In the rows, zero is written as 100.
The same turns and mirrors carry the whole set onto itself, and each row onto the other rows of its family. Which rows share a family with each named row? Give them in list order.
These 28 rows form 7 families of 4 rows each.
kemo: 135  109  141  84  75  100  97  93  92
Fudep: 95  117  103  93  89  111  88  99  58
Vum: 93  131  115  69  97  108  115  132  102
Bizu: 104  141  122  107  92  63  103  91  123
Nemos: 93  138  133  87  98  92  78  70  106
kov: 83  107  94  94  132  100  91  122  110
des: 119  113  150  79  77  100  97  92  85
Mas: 116  91  112  107  68  83  85  91  78
kif: 130  115  90  105  87  92  99  136  109
Rurut: 91  130  104  97  97  66  86  134  121
Zota: 99  105  132  109  75  83  71  87  76
vuzu: 95  137  83  84  103  74  87  122  104
venit: 115  99  132  129  76  95  80  123  107
vadi: 99  137  100  90  90  68  120  87  104
Gevi: 126  94  154  101  94  101  100  116  108
kitu: 88  87  133  104  101  114  99  107  73
gera: 114  94  108  89  72  82  118  92  121
sep: 102  126  100  92  132  82  89  80  87
metu: 97  91  125  111  108  62  111  112  121
gof: 128  92  121  120  107  117  80  101  90
loz: 125  139  120  92  103  107  89  129  126
ralo: 77  108  121  122  97  74  100  76  100
fogi: 119  114  127  75  107  117  98  93  71
paf: 80  125  127  85  126  116  83  115  109
balu: 106  105  94  122  98  78  100  71  101
fenog: 116  96  97  91  110  112  105  126  125
gan: 91  105  100  104  130  97  86  125  122
dab: 76  144  126  94  101  95  83  126  85

Which other rows belong to the same family as sep? Nemos, gera, metu
Which other rows belong to the same family as kemo? kov, des, gan
Which other rows belong to the same family as Zota? Mas, Rurut, vuzu
Which other rows belong to the same family as fenog? Gevi, fogi, paf
Which other rows belong to the same family as Vum? kitu, gof, loz

The same turns and mirrors carry the whole set onto itself, and each row onto the other rows of its family. Which rows share a family with each named row? Give them in list order.
These 28 rows form 7 families of 4 rows each.
kom: 121  73  107  101  120  89  98  85  96  96  96  95  114  135  97  56
nota: 103  70  122  108  90  73  81  123  130  72  108  88  136  127  106  89
biko: 97  80  110  97  102  69  86  116  129  75  104  100  141  133  110  80
Milu: 87  57  90  116  108  112  103  99  85  118  74  84  100  72  90  131
tenev: 89  62  83  140  111  122  67  104  121  108  91  88  121  86  105  142
fabi: 87  63  84  127  121  121  68  108  111  103  78  94  119  67  120  134
maro: 90  62  71  135  130  108  78  113  120  113  81  89  130  80  116  135
selal: 115  81  123  91  120  84  97  85  106  96  104  101  120  130  115  63
nuta: 98  62  112  101  103  64  81  110  127  69  115  102  140  125  113  87
noloz: 102  70  120  96  104  63  83  111  130  86  104  79  142  132  103  83
nodap: 87  67  82  127  123  108  56  111  113  103  87  79  120  80  117  141
kared: 112  73  116  87  110  81  98  85  96  96  91  97  120  122  120  54
gul: 88  53  71  133  109  124  66  105  115  106  80  81  117  78  110  129
lural: 110  72  122  84  102  97  93  85  102  85  102  91  105  127  101  60
pof: 115  71  112  98  107  86  97  82  108  99  105  88  119  140  105  59
dake: 83  64  79  123  105  120  54  99  118  100  94  90  115  78  119  135
gofa: 78  67  81  108  111  104  107  89  79  123  69  99  110  78  94  124
zadar: 93  61  108  103  121  64  89  105  133  77  96  87  152  128  108  84
Rok: 86  71  76  114  114  113  105  97  77  111  74  101  101  79  82  118
zusav: 98  73  122  105  112  68  77  118  125  69  105  81  147  120  108  88
penuz: 83  61  85  119  117  123  69  109  129  104  88  84  120  73  126  134
kime: 94  76  87  108  98  126  98  107  85  116  84  94  86  79  94  123
zuda: 87  63  77  109  100  116  110  94  89  126  74  103  94  86  93  121
tiv: 87  75  90  117  102  118  103  98  85  128  63  83  104  81  92  123
rodun: 114  68  114  96  105  98  111  81  108  98  96  102  118  128  104  54
tob: 122  70  120  108  118  86  106  85  100  105  90  94  126  130  111  57
zetiv: 96  66  120  94  103  71  88  121  141  80  105  80  137  128  115  91
Naf: 82  67  81  119  105  120  105  101  84  109  74  105  100  74  98  126

Which other rows belong to the same family as zusav? nodap, zuda, rodun
Which other rows belong to the same family as tiv? tenev, nuta, kared
Which other rows belong to the same family as fabi? noloz, pof, Naf
Which other rows belong to the same family as gul? biko, Milu, selal

The same turns and mirrors carry the whole set onto itself, and each row onto the other rows of its family. Which rows share a family with each named row? Give them in list order.
These 16 rows form 4 families of 4 rows each.
K: 112  72  44  88  114  122  113  124  155  71  112  76  85  64  92  131  94  113  100  84  103  99  156
R: 104  89  124  72  121  101  97  115  157  133  104  123  121  109  109  108  89  122  92  49  79  103  143
V: 106  67  65  80  122  108  137  150  145  69  101  90  67  97  91  140  83  92  133  44  119  96  108
X: 110  70  93  92  119  97  132  97  123  139  75  145  102  90  102  139  85  131  104  56  88  93  100
M: 114  78  62  83  121  84  139  144  147  56  114  102  68  100  93  137  78  93  117  62  110  115  103
U: 106  76  54  83  138  113  120  121  165  68  111  69  87  80  86  111  118  122  107  76  108  90  142
H: 120  97  83  79  106  87  142  102  127  134  87  148  109  94  99  140  100  131  87  56  83  101  104
N: 96  95  114  74  111  122  108  116  144  147  119  133  119  85  105  110  82  112  104  67  86  103  146
C: 116  69  60  72  104  101  136  148  130  62  125  109  71  96  99  128  85  90  123  65  123  102  111
W: 101  83  56  85  129  111  113  120  174  52  105  85  91  77  84  121  106  129  107  66  109  103  155
J: 118  84  50  69  119  120  116  135  169  62  119  76  97  80  80  121  104  124  97  68  101  90  149
S: 109  83  65  80  107  108  143  150  149  59  132  114  68  92  95  147  80  101  124  58  113  98  105
Y: 111  85  90  90  121  95  141  89  126  136  75  136  109  101  103  131  98  142  108  43  110  103  108
Q: 96  96  111  74  105  119  105  115  145  150  96  117  118  93  116  120  98  108  97  48  90  102  157
T: 97  108  109  77  104  123  100  117  147  135  102  136  121  88  106  123  76  105  92  53  75  109  143
P: 114  81  94  92  118  88  138  100  144  136  74  132  106  98  100  151  86  152  102  39  90  101  114

Which other rows belong to the same family as U? C, T, P
Which other rows belong to the same family as Y? N, W, S

The same turns and mirrors carry the whole set onto itself, and each row onto the other rows of its family. Which rows share a family with each named row? Give them in list order.
These 18 rows form 3 families of 6 rows each.
dibe: 52  112  121  126  83  115  150  75  127  102  68  134  92  118  72
dobip: 73  110  103  84  81  149  127  114  102  77  55  79  112  123  83
zesut: 54  129  115  104  65  115  137  61  120  87  62  114  103  110  76
nuve: 92  84  151  84  69  100  132  99  141  86  57  97  98  132  100
fud: 113  90  125  103  58  98  140  87  140  100  54  109  114  126  94
selo: 84  66  144  101  85  119  114  139  103  88  99  87  127  139  76
Vura: 83  63  126  106  67  118  118  131  99  80  101  76  124  145  69
dilu: 76  97  110  99  96  147  147  119  119  90  45  98  92  129  87
Vaf: 45  111  108  121  80  132  118  100  84  88  103  106  131  117  51
bez: 64  85  156  122  68  83  122  86  121  98  108  124  118  126  69
govi: 112  70  115  109  74  124  124  133  105  97  82  91  139  136  78
luk: 64  81  138  126  49  82  128  78  118  90  108  112  115  132  63
guv: 56  118  128  124  94  132  120  106  78  93  106  115  135  119  62
mav: 66  137  135  107  77  113  138  65  117  91  65  124  106  112  87
vife: 89  84  126  137  61  91  128  89  113  109  105  126  138  124  62
fav: 51  91  112  133  101  141  134  121  93  99  95  115  116  127  56
goga: 85  117  124  86  94  149  128  119  99  81  56  87  114  125  96
roro: 92  81  133  89  51  100  135  93  136  78  60  85  96  138  94

Which other rows belong to the same family as nuve? selo, bez, guv, mav, goga
Which other rows belong to the same family as vife? dibe, fud, dilu, govi, fav

The same turns and mirrors carry the whole set onto itself, and each row onto the other rows of its family. Which rows share a family with each named row? Give them in list order.
These 36 rows form 12 families of 3 rows each.
dugof: 129  129  100  101  106  102  126  92  90  124  95  126  113
malip: 61  108  90  72  119  119  95  109  99  105  108  79  101
fel: 83  73  126  133  91  99  108  116  112  86  112  110  92
zadu: 138  121  96  103  108  88  123  93  95  132  105  117  111
delak: 97  69  122  116  99  82  93  108  123  75  110  111  88
dazav: 101  66  120  117  90  84  108  111  102  78  109  91  80
poni: 64  107  91  76  127  123  91  96  91  99  106  81  99
Tafat: 132  125  95  98  109  99  129  83  88  126  112  122  106
kurov: 70  108  82  70  128  113  98  107  112  103  108  75  101
Ruvet: 98  83  136  118  107  87  94  108  106  76  100  94  71
mubog: 133  122  92  98  94  84  130  86  91  124  115  108  106
ror: 85  69  130  123  105  97  101  111  101  76  103  114  85
buni: 92  77  111  136  93  73  94  110  102  82  106  107  87
Somep: 64  114  95  80  125  127  90  104  93  98  90  87  106
mufig: 131  124  95  97  102  81  115  84  112  121  115  129  113
ginap: 115  125  100  114  95  98  130  92  102  129  117  128  117
tufe: 102  72  130  125  100  100  106  118  101  78  90  112  86
Tiko: 136  133  113  105  107  84  119  85  96  119  105  116  94
Roz: 101  66  126  118  93  92  112  124  107  85  108  105  80
mig: 141  105  95  109  122  86  121  93  100  125  108  118  119
nemop: 69  111  86  77  130  116  86  102  97  109  99  76  107
savu: 52  116  91  90  114  123  96  101  104  110  113  90  114
Lekup: 81  104  82  80  144  113  89  98  100  111  104  80  120
lede: 102  57  117  122  123  91  96  116  109  83  102  96  97
nasut: 117  130  83  115  98  75  113  86  92  125  110  121  111
lofu: 135  120  88  94  108  88  133  97  110  126  113  115  106
mam: 103  63  124  123  104  89  100  119  107  83  100  98  84
kopus: 125  121  106  110  106  92  127  86  90  121  109  138  109
mina: 56  115  79  94  115  98  79  96  95  101  105  84  106
bufa: 66  115  87  73  122  107  80  92  114  100  110  89  110
nez: 66  111  85  73  114  110  94  95  94  102  110  68  102
musu: 129  126  95  94  100  94  133  97  95  132  114  119  108
gapit: 74  131  101  77  128  110  86  90  96  104  101  77  95
todes: 104  65  127  123  101  95  109  110  99  79  107  108  77
zoze: 59  120  92  79  128  120  92  92  91  106  104  97  110
Kopu: 104  65  116  114  104  87  112  123  120  80  108  99  79

Which other rows belong to the same family as delak? mufig, bufa
Which other rows belong to the same family as gapit? Ruvet, Tiko
Which other rows belong to the same family as mig? Lekup, lede
Which other rows belong to the same family as nez? dazav, mubog
Which other rows belong to the same family as ginap? fel, savu
Which other rows belong to the same family as nasut? buni, mina
Which other rows belong to the same family as kurov? lofu, Kopu

